(in the rows, 128 means zero)
Each named move below is a turn or a mirror, shown by a few rows before and after it. Which moves, in which order, take the first row of each later pair to the second? The first pair is answered.
K_978:
[179 124 169 100 103 138 118 137 134 120 156 187 144 100  74 125 120 150
  88 108] => [173 114 167 106  95 140 118 130 142 117 161 181 149  99  64 120 118 148
  83 114]
[102 138 115 126 131 106 155 119 109 152 132 164 124  98 128 119 126 156
 155 139] => [ 94 117 107 140 119 104 152 107 119 146 137 152 134  96 116 114 118 151
 141 148]
[116 116 124 168 154 144 113 148 137 105 131 126 144 167 157 160 132  92
 133 156] => [125 130 129 155 165 144 114 158 130 110 129 136 137 166 163 165 140  97
 137 150]
[107 145 161  97 155 118 106 179 119 117 122 124 107 155 167 138 154 102
 108 132] => [ 80  99 138 130 121 127 103 151 141 106 131  92 127 156 140 125 135  88
  83 153]
K_652:
[133 180 153  90 172 132 121 183 110 150 122 141 118 132 148 131 149 126
 117 114] => [145 176 156  90 173 133 111 171 112 148 130 157 127 130 146 149 137 132
 115 110]
[152 112 196 123 135  94 137 123 130 144 132 175 121 112 135 216 117 181
 118 147] => [ 83 138 161 124 142  95 182 180 127 150  72  98  73 122 141 112 163 141
 129 156]
[135 116 147 109 114 100 116 107 155 132 148 134 133 129  85 162 139 141
 154 121] => [106 132 129 112 122  99 138 134 154 134 118  97 111 136  88 116 160 124
 158 127]
K_765:
[136 132 153 120 134 146 148 158 149 109 136 153 112 100  89  75 148 128
 116 121] => [ 86 112 120 152 146 135 157 126 144 118 111 113 119 107 109  67 144 114
 136 140]
[ 75 137 151 128 156 114 105 134 145 115 139 122 147 147 144 129 139 100
 103 150] => [131 127  96 151 126 106 130  68 129 145 121 122 136 113 152 153 124 140
 158 123]
[149  95 103 153 125 136 128  90 128 128 133 100 137 131 153 177 108 136
 141 128] => [173 113 150 116 128 151 107 140 136 109 161 134 139 141 134 176 116 136
  98 124]
Now pairs of rows:
Between the rows of a pair lie 2 to 4 moves.
[117 106 126 119 105 131 102  93 134 110 146 201 169  87  89  71 124 122
 107 106] => [ 55 136 139 106 170 116 108 116 110 120 114 184 162 107 136  68 144  96
 130 126]	K_978 K_765 K_978
[156 159 146 113 157 125 132 146 121 162 134 172  99 112 118 120 140 138
 109 114] => [141 141 109 144 152 111 148  96 112 176 116 153 101 102 134 135 130 144
 144 116]	K_765 K_765 K_652
[170 132 125 142 123 134 113 119 124 106 100 122 120 121 125 142 122 120
 131 132] => [135 130 134 143 136 135 106 130 126 100  96 110 123 134 124 133 128 104
 117 146]	K_652 K_765 K_652 K_765
[ 81 108 116 136 158 118 120 135 127 130  96 114 148 158 157 120 134 104
 124 126] => [ 84 103 106 145 154 117 125 125 123 132  95 110 146 156 160 123 128 113
 134 120]	K_765 K_765 K_765
[156 175 151  93 120 149 160 168 107 153 119 173  92 103 102  95 163 138
 142 112] => [168 167 174  87 123 149 140 156 107 145 141 196 114 104 102 129 146 144
 129 112]	K_765 K_765 K_765 K_652
[149 111 171 110 101 156 106 156 167  90 141 168 135 122  68 129 118 135
  60 112] => [199 141 115 121  75 152 157 136 143 124 102 152  89  91  85 108 129 162
 121  77]	K_652 K_765 K_765 K_978
[112 111 105 153 110 145 133 120 160 117 125 104 120 130 110  93 128  94
 143 139] => [108 118 127 141 119 148 126 139 166 110 135 111 122 137 106  91 131  89
 126 143]	K_652 K_765 K_652
[158 126 180 122  96 134 123 203 135 123 123 152 139 116 124 123 125 118
 110 131] => [146 151 171 117 127 122 131 204 109 141 100 150 126 119 156 131 136 122
 146 130]	K_765 K_978 K_765 K_765
[103 139 121 121 143 125 125 159 129 114  98  93 104 146 159 112 142 102
 141 144] => [105 137 113 126 140 122 127 148 127 120  95  91 103 144 162 111 139 107
 147 142]	K_765 K_765 K_765
[127 155 129 129  97 141 109 134 164  82 144 179 162  51 101  98 122 173
  98  88] => [ 47 132  91 168 112 125 120 103 162  94 107 124 170  64 121  79 125 142
 122 121]	K_765 K_652 K_765 K_652
[ 60 103 136 135 153 121 117 120 139 132 130 132 145 140 126 128 132 102
 113 150] => [137 122 124 127 138 121 128  89 118 155 134 165 132 109 141 168 123 150
 155 113]	K_652 K_765 K_978
[117 103  88 170  93 110 114 101 133 140  97 119 129 111 181 111 137 137
 134 131] => [ 98 135 148 124 133 117  94 174 132 119 111 141 126 132 182  99 161 118
  97 139]	K_765 K_765 K_978
